128 stands for zero in the data rows.
Here are some numbered points:
array([142, 065, 139, 126, 108, 084, 078, 168, 115, 087, 155, 132, 118, 088,
       148, 118, 123, 139, 104, 158, 203, 168, 090, 062, 159, 130, 173, 114,
       143, 120, 124, 153]) 0
array([119, 198, 178, 144, 081, 118, 187, 093, 132, 113, 082, 171, 158, 181,
       082, 101, 104, 160, 083, 113, 106, 135, 091, 174, 105, 124, 113, 117,
       094, 192, 150, 091]) 1
array([124, 100, 111, 136, 175, 144, 133, 156, 163, 145, 086, 164, 087, 102,
       150, 133, 133, 128, 165, 134, 132, 071, 147, 127, 138, 119, 117, 125,
       118, 090, 136, 136]) 2
array([128, 175, 055, 141, 123, 107, 116, 148, 114, 182, 057, 087, 119, 152,
       089, 126, 120, 123, 113, 154, 121, 088, 117, 146, 105, 125, 078, 125,
       088, 133, 119, 101]) 3
array([146, 101, 113, 125, 172, 149, 113, 176, 131, 100, 159, 098, 087, 074,
       171, 145, 182, 111, 157, 152, 190, 130, 137, 072, 127, 123, 126, 111,
       148, 078, 129, 106]) 4
array([144, 095, 154, 154, 169, 128, 086, 143, 139, 135, 194, 103, 157, 180,
       117, 104, 153, 147, 159, 161, 183, 119, 151, 168, 113, 060, 042, 121,
       149, 127, 126, 043]) 5
array([080, 079, 167, 119, 105, 151, 161, 115, 156, 142, 156, 179, 142, 161,
       097, 137, 115, 107, 117, 098, 079, 125, 135, 143, 142, 138, 148, 124,
       146, 147, 151, 156]) 6
array([142, 103, 079, 089, 163, 141, 127, 151, 122, 138, 147, 084, 094, 099,
       129, 155, 153, 127, 142, 093, 165, 158, 104, 080, 139, 173, 089, 127,
       109, 148, 123, 128]) 7
array([116, 063, 133, 136, 180, 105, 093, 108, 138, 162, 177, 121, 126, 186,
       089, 147, 211, 141, 107, 150, 232, 107, 101, 129, 119, 135, 060, 129,
       149, 178, 126, 064]) 8
array([124, 060, 129, 131, 178, 109, 087, 104, 138, 160, 185, 117, 131, 173,
       090, 144, 217, 144, 109, 153, 241, 112, 110, 120, 111, 142, 052, 121,
       140, 179, 120, 056]) 9
array([149, 197, 099, 121, 084, 102, 131, 075, 089, 080, 120, 114, 189, 110,
       114, 116, 135, 130, 048, 075, 114, 123, 110, 126, 144, 181, 170, 153,
       112, 138, 159, 125]) 10
array([169, 120, 151, 120, 104, 153, 064, 110, 141, 118, 161, 083, 134, 089,
       160, 095, 113, 114, 160, 157, 105, 153, 161, 126, 109, 130, 131, 157,
       130, 090, 094, 154]) 11
array([099, 106, 115, 125, 151, 102, 163, 129, 078, 119, 063, 135, 111, 094,
       173, 147, 057, 169, 138, 120, 098, 096, 115, 084, 178, 128, 165, 100,
       132, 107, 102, 231]) 12
array([125, 099, 191, 191, 145, 109, 132, 135, 124, 171, 153, 105, 110, 226,
       098, 105, 114, 050, 173, 135, 126, 122, 097, 150, 094, 090, 120, 089,
       119, 175, 106, 104]) 13
array([153, 116, 113, 125, 163, 148, 100, 171, 129, 097, 150, 088, 087, 073,
       175, 140, 178, 106, 153, 155, 187, 132, 141, 070, 120, 121, 132, 111,
       140, 074, 124, 102]) 14
array([149, 199, 094, 125, 083, 101, 133, 075, 086, 089, 115, 100, 183, 114,
       113, 116, 138, 131, 049, 067, 114, 122, 099, 119, 144, 180, 170, 150,
       108, 134, 157, 122]) 15
array([093, 201, 174, 159, 091, 151, 140, 144, 117, 121, 078, 166, 138, 125,
       136, 129, 091, 150, 077, 111, 132, 146, 148, 165, 098, 117, 189, 107,
       096, 111, 147, 134]) 16
array([163, 183, 179, 172, 088, 130, 137, 138, 184, 139, 124, 156, 104, 161,
       162, 133, 112, 168, 151, 207, 115, 137, 112, 185, 087, 077, 125, 125,
       150, 110, 135, 063]) 17
array([132, 136, 178, 163, 136, 138, 152, 099, 104, 114, 124, 115, 147, 167,
       175, 118, 075, 127, 152, 109, 093, 077, 135, 145, 143, 108, 143, 129,
       147, 100, 123, 153]) 18
array([162, 123, 130, 113, 108, 133, 115, 162, 131, 102, 197, 170, 198, 146,
       092, 103, 098, 106, 104, 098, 105, 199, 140, 180, 114, 162, 113, 161,
       116, 173, 128, 123]) 19
New points follow, each followed by the numbers of its three nearest points above, nearest first.
array([143, 146, 084, 120, 082, 096, 125, 128, 149, 103, 114, 121, 123, 093,
       133, 136, 146, 084, 134, 162, 102, 151, 094, 076, 181, 113, 204, 105,
       144, 119, 142, 122]) >> 0 14 4
array([145, 149, 083, 123, 083, 087, 119, 126, 150, 098, 112, 126, 126, 096,
       137, 139, 147, 089, 135, 171, 101, 148, 090, 080, 186, 108, 201, 107,
       145, 120, 141, 115]) >> 0 14 4
array([131, 168, 073, 103, 124, 117, 102, 102, 151, 140, 096, 144, 170, 148,
       104, 152, 145, 147, 102, 144, 120, 117, 148, 187, 138, 158, 089, 168,
       104, 146, 124, 109]) >> 3 10 19
array([169, 119, 155, 117, 109, 153, 069, 100, 140, 111, 167, 077, 138, 089,
       155, 100, 121, 118, 155, 157, 112, 154, 161, 123, 111, 130, 127, 153,
       130, 097, 093, 152]) >> 11 14 18
array([094, 202, 180, 160, 090, 149, 136, 144, 116, 113, 078, 159, 146, 123,
       134, 126, 094, 155, 075, 113, 139, 150, 153, 167, 096, 115, 190, 112,
       101, 108, 151, 134]) >> 16 1 18
array([143, 092, 088, 090, 168, 145, 131, 154, 118, 144, 153, 081, 092, 100,
       129, 159, 145, 131, 141, 089, 170, 154, 105, 073, 136, 178, 082, 123,
       109, 155, 122, 134]) >> 7 4 14
array([137, 042, 097, 099, 156, 130, 132, 147, 150, 157, 145, 204, 099, 095,
       132, 152, 106, 109, 169, 131, 123, 093, 175, 105, 144, 135, 141, 149,
       147, 135, 121, 163]) >> 2 6 7
array([110, 100, 122, 149, 183, 114, 081, 130, 161, 119, 169, 156, 123, 143,
       152, 135, 197, 082, 161, 154, 104, 094, 163, 154, 128, 141, 129, 133,
       137, 114, 123, 134]) >> 2 4 11
array([098, 097, 114, 125, 149, 108, 158, 129, 077, 122, 070, 134, 116, 090,
       166, 145, 057, 168, 136, 119, 115, 096, 116, 081, 181, 135, 159, 100,
       128, 119, 105, 226]) >> 12 18 2
array([132, 166, 070, 104, 134, 123, 111, 102, 144, 135, 090, 136, 174, 139,
       094, 146, 157, 155, 097, 142, 133, 117, 143, 190, 134, 166, 080, 170,
       109, 147, 132, 104]) >> 3 10 15
array([128, 157, 179, 164, 126, 134, 147, 095, 103, 107, 103, 112, 147, 165,
       172, 115, 077, 126, 145, 108, 084, 075, 133, 149, 146, 102, 157, 126,
       136, 094, 128, 156]) >> 18 16 12
